Each path below is one point turned by a fixed rotation once a step. After each direction that follows a path, write how fast that rotation turns it, in deg/step (0 if it stays still).
Each turn is a multiple of 5 degrees from 10 to 175, or 0.
Each row of a path follows its step; steps can be skipped.
Path 1:
step 0: [0.87 0.20 -0.74 1.42 -0.20 0.41 1.29 0.83 -1.18 2.23 -0.08 -2.40 -3.11 -0.33 2.02 -0.93 -0.55 0.96 2.61 -0.61 2.03 1.91 -0.81 0.47 -0.06 1.87 -0.14 -0.72 1.51 -1.94 0.97 2.86 2.01 -1.90 0.05 -1.95 0.10 -0.10 0.39 -0.75 0.47 -0.27 -2.40 0.65 0.07 -1.80 1.57 -1.39 3.16 0.42 2.25 -1.12 3.09 -0.39 -1.25 0.70 1.53 -2.08 1.14]
step 1: [0.76 -1.47 -0.50 -0.62 0.93 1.96 -1.36 -0.12 -2.24 1.19 2.70 -2.24 -0.95 -0.34 0.52 0.33 -0.86 1.04 -0.33 1.40 0.82 -0.12 -0.28 1.28 -0.43 1.15 2.74 -1.34 -0.39 -1.53 -2.31 1.04 1.20 -1.90 -0.44 -1.03 -0.19 -0.35 -0.45 -0.66 0.30 -2.48 3.01 2.43 -0.42 1.83 0.09 -1.27 4.45 -1.50 1.24 -0.49 -0.33 2.18 -1.25 1.03 0.94 -2.12 1.94]
step 2: [-0.56 -1.26 -0.60 0.25 0.54 -0.24 0.26 0.46 0.76 -0.28 3.51 -1.69 -3.03 -0.43 0.46 -1.62 -1.84 -0.47 2.31 -0.19 2.14 1.24 -1.28 -0.62 -0.24 -0.29 0.50 -2.89 1.71 -0.32 0.88 1.09 1.31 -1.38 4.07 -2.12 -0.72 0.42 0.87 -1.85 0.22 0.51 1.80 2.04 -0.51 -0.41 0.30 1.48 -0.12 0.14 1.75 0.95 1.33 1.90 -2.77 -1.96 -0.14 -3.06 1.06]
step 3: [1.87 0.56 -1.50 3.64 1.42 1.28 -0.68 -0.75 -0.68 2.25 1.34 -0.56 -1.57 -0.64 0.34 0.20 -1.34 1.50 0.14 0.71 2.77 -0.71 1.73 1.15 -0.39 1.70 0.99 0.34 -1.28 -0.12 0.12 1.71 1.04 -0.07 0.72 -3.39 1.75 0.84 -1.86 -2.15 -0.46 -0.82 0.90 -0.42 -2.57 -1.80 -1.33 1.27 2.08 0.00 2.23 -1.44 -0.34 -0.89 -2.07 -0.11 0.48 -2.44 2.59]
step 4: [0.00 2.08 -0.03 0.54 -2.23 -0.58 0.47 0.24 -0.64 -1.01 0.15 -2.70 -2.71 0.83 0.37 0.90 -0.23 0.18 -0.55 -0.72 1.87 -0.08 -1.57 2.43 -1.23 0.82 1.47 -2.90 2.07 -1.91 -0.47 0.34 2.84 -0.57 -0.06 -1.90 -0.66 -0.96 1.79 -2.29 0.66 -0.59 -0.31 3.07 -2.76 -1.05 -1.53 0.66 3.22 -0.13 0.26 0.04 -0.78 1.95 -2.04 -0.58 0.45 -1.01 2.10]
step 5: [-1.29 -0.01 1.24 0.50 0.39 -1.53 1.80 0.11 -2.29 1.15 2.70 -0.06 -0.92 -2.75 -0.81 -0.23 -1.36 -0.52 -0.23 -0.42 1.36 -2.56 0.02 0.70 -1.25 1.29 1.88 -1.17 0.59 -0.10 0.02 1.63 1.06 -0.55 2.19 0.08 0.97 0.46 -0.15 -1.07 1.57 0.21 4.72 0.02 -1.73 -0.67 -0.19 0.33 1.10 -0.75 3.62 -0.87 -2.32 1.16 -0.23 -1.56 0.01 -2.24 3.35]
step 6: [2.18 -0.07 -0.93 0.76 0.57 -0.70 0.36 -0.11 -0.14 0.67 1.21 2.05 -2.60 0.65 0.26 0.32 -1.72 -0.28 2.23 -1.24 1.75 0.24 0.26 1.30 -0.82 -0.42 0.21 -1.33 3.80 -1.91 -0.81 -0.83 1.86 -0.92 2.44 -0.15 1.30 -0.66 1.23 -2.11 0.35 -0.36 -0.73 -0.35 -3.55 -2.42 -0.92 1.74 2.19 0.03 3.89 -1.53 1.31 -1.05 -0.87 -1.31 2.12 -0.24 0.62]
step 7: [3.82 0.73 -1.21 0.98 -0.60 -0.32 1.42 1.53 -1.65 -0.01 1.04 -0.53 -1.05 0.76 0.18 2.29 0.59 0.90 -0.53 -0.03 0.35 0.32 1.03 1.79 -0.37 1.04 2.34 -1.15 -2.27 0.39 -0.45 -0.84 1.31 0.04 1.54 -0.89 0.51 0.83 2.14 -0.37 0.34 -1.17 2.37 -0.56 -3.21 -0.83 0.28 0.38 3.40 -2.13 2.80 -1.54 -2.74 2.47 -1.43 -0.01 -0.92 1.01 2.25]
step 8: [-1.14 1.04 1.08 -0.65 -0.13 -2.29 2.71 0.25 1.09 -1.89 2.76 1.05 -1.57 0.66 -1.15 0.52 -1.60 -0.36 -0.21 -0.67 0.82 0.31 -0.32 1.31 -1.34 0.85 0.25 -2.65 -0.43 -1.02 0.52 1.23 0.63 -1.29 3.71 -1.24 -1.23 2.00 2.66 -1.22 2.80 0.53 0.70 2.03 -0.76 -0.83 -2.06 -0.25 1.64 1.21 2.92 -3.25 0.05 0.50 -0.93 -0.99 1.31 0.91 0.34]
step 9: [1.51 -1.94 0.62 2.11 -0.35 -0.62 1.20 0.65 -0.99 1.48 0.13 2.53 -0.21 -1.18 0.39 1.93 -2.24 -0.26 -0.37 1.14 0.93 0.75 0.86 -0.22 -1.77 2.09 0.02 0.89 0.54 1.27 0.59 2.38 1.06 0.83 2.29 -1.17 0.02 0.41 0.41 -0.72 1.67 -0.38 0.28 -0.82 -2.28 -3.12 0.65 -0.94 4.75 -1.12 3.74 -2.14 -0.83 0.11 1.88 -0.25 0.22 -1.40 -0.45]
step 10: [1.87 -1.38 -1.22 -1.33 -1.13 -0.02 1.07 -1.39 0.61 -1.46 1.37 -0.28 -3.10 0.29 0.26 -0.50 -0.96 0.17 -1.91 -0.02 -2.79 2.15 -0.15 3.47 -1.28 2.10 -1.06 -1.42 0.15 -1.14 -1.41 -0.65 1.85 -1.12 1.08 0.20 -1.04 -0.86 1.85 -1.43 1.62 0.11 -1.06 -0.18 -2.42 -0.38 1.60 -0.12 4.31 -0.81 2.19 -2.12 0.33 1.53 -1.23 0.31 1.43 0.14 0.57]
[-0.05 0.51 -0.67 0.03 0.20 -0.74 0.41 -0.20 -0.55 0.43 0.39 0.58 0.30 -0.03 -0.12 0.49 -0.43 0.30 0.23 -0.03 -0.22 0.67 -0.12 0.53 0.12 -0.54 0.20 0.76 0.21 -0.42 0.13 0.47 -0.07 0.12 -0.28 0.26 -0.43 0.33 0.79 0.13 0.37 -0.41 -0.19 -0.29 0.33 0.22 0.08 -0.38 0.03 0.11 0.80 0.32 -0.14 0.18 -0.20 -0.02 -0.68 0.85 -0.54] => 35
[-0.39 0.00 -0.31 -0.22 0.14 0.28 -0.02 -0.37 -0.14 0.17 0.43 -1.02 0.43 -0.29 0.44 0.21 -0.14 0.61 0.50 -0.08 -0.38 -0.38 -0.26 -0.98 0.60 0.14 0.47 -0.21 0.01 0.19 0.06 -0.41 0.74 -0.21 -0.64 -0.46 -0.71 0.34 -0.51 -0.15 -0.14 -0.12 -0.74 -0.25 0.64 0.15 -0.29 0.20 -0.01 0.00 0.69 0.46 0.02 -0.08 -0.11 0.03 0.28 -0.43 -0.25] => 20
[0.50 -0.20 -0.88 0.28 0.56 0.42 0.16 0.56 1.01 -0.21 0.87 0.17 0.21 0.53 -0.03 -0.16 0.25 0.06 -0.05 0.28 -0.22 0.40 -0.22 -0.26 0.46 -0.09 0.11 -0.31 -0.38 0.15 -0.08 -0.06 -0.13 0.38 -0.07 0.35 0.75 0.54 0.30 -0.45 -0.77 -0.38 0.25 -0.02 -0.06 0.03 -0.22 0.75 -0.46 -0.27 0.30 0.37 0.56 0.34 0.05 -0.31 0.05 0.51 0.39] => 80
[0.42 -0.84 -0.26 -0.40 0.59 0.37 -0.17 -0.56 -0.22 -0.14 -0.01 -0.08 -0.67 -0.14 0.18 -0.30 -0.08 -0.06 0.41 -0.15 -0.16 -0.07 0.54 -0.08 0.73 -0.32 -0.29 0.55 0.22 -0.21 -0.56 -0.66 -0.32 0.10 0.60 -0.13 -0.36 -0.64 -0.13 0.01 0.29 0.41 0.71 -0.18 -0.12 0.09 0.41 0.91 0.16 -0.43 0.16 0.37 -0.30 -0.06 -0.57 -0.40 -0.18 0.42 -0.66] => 85
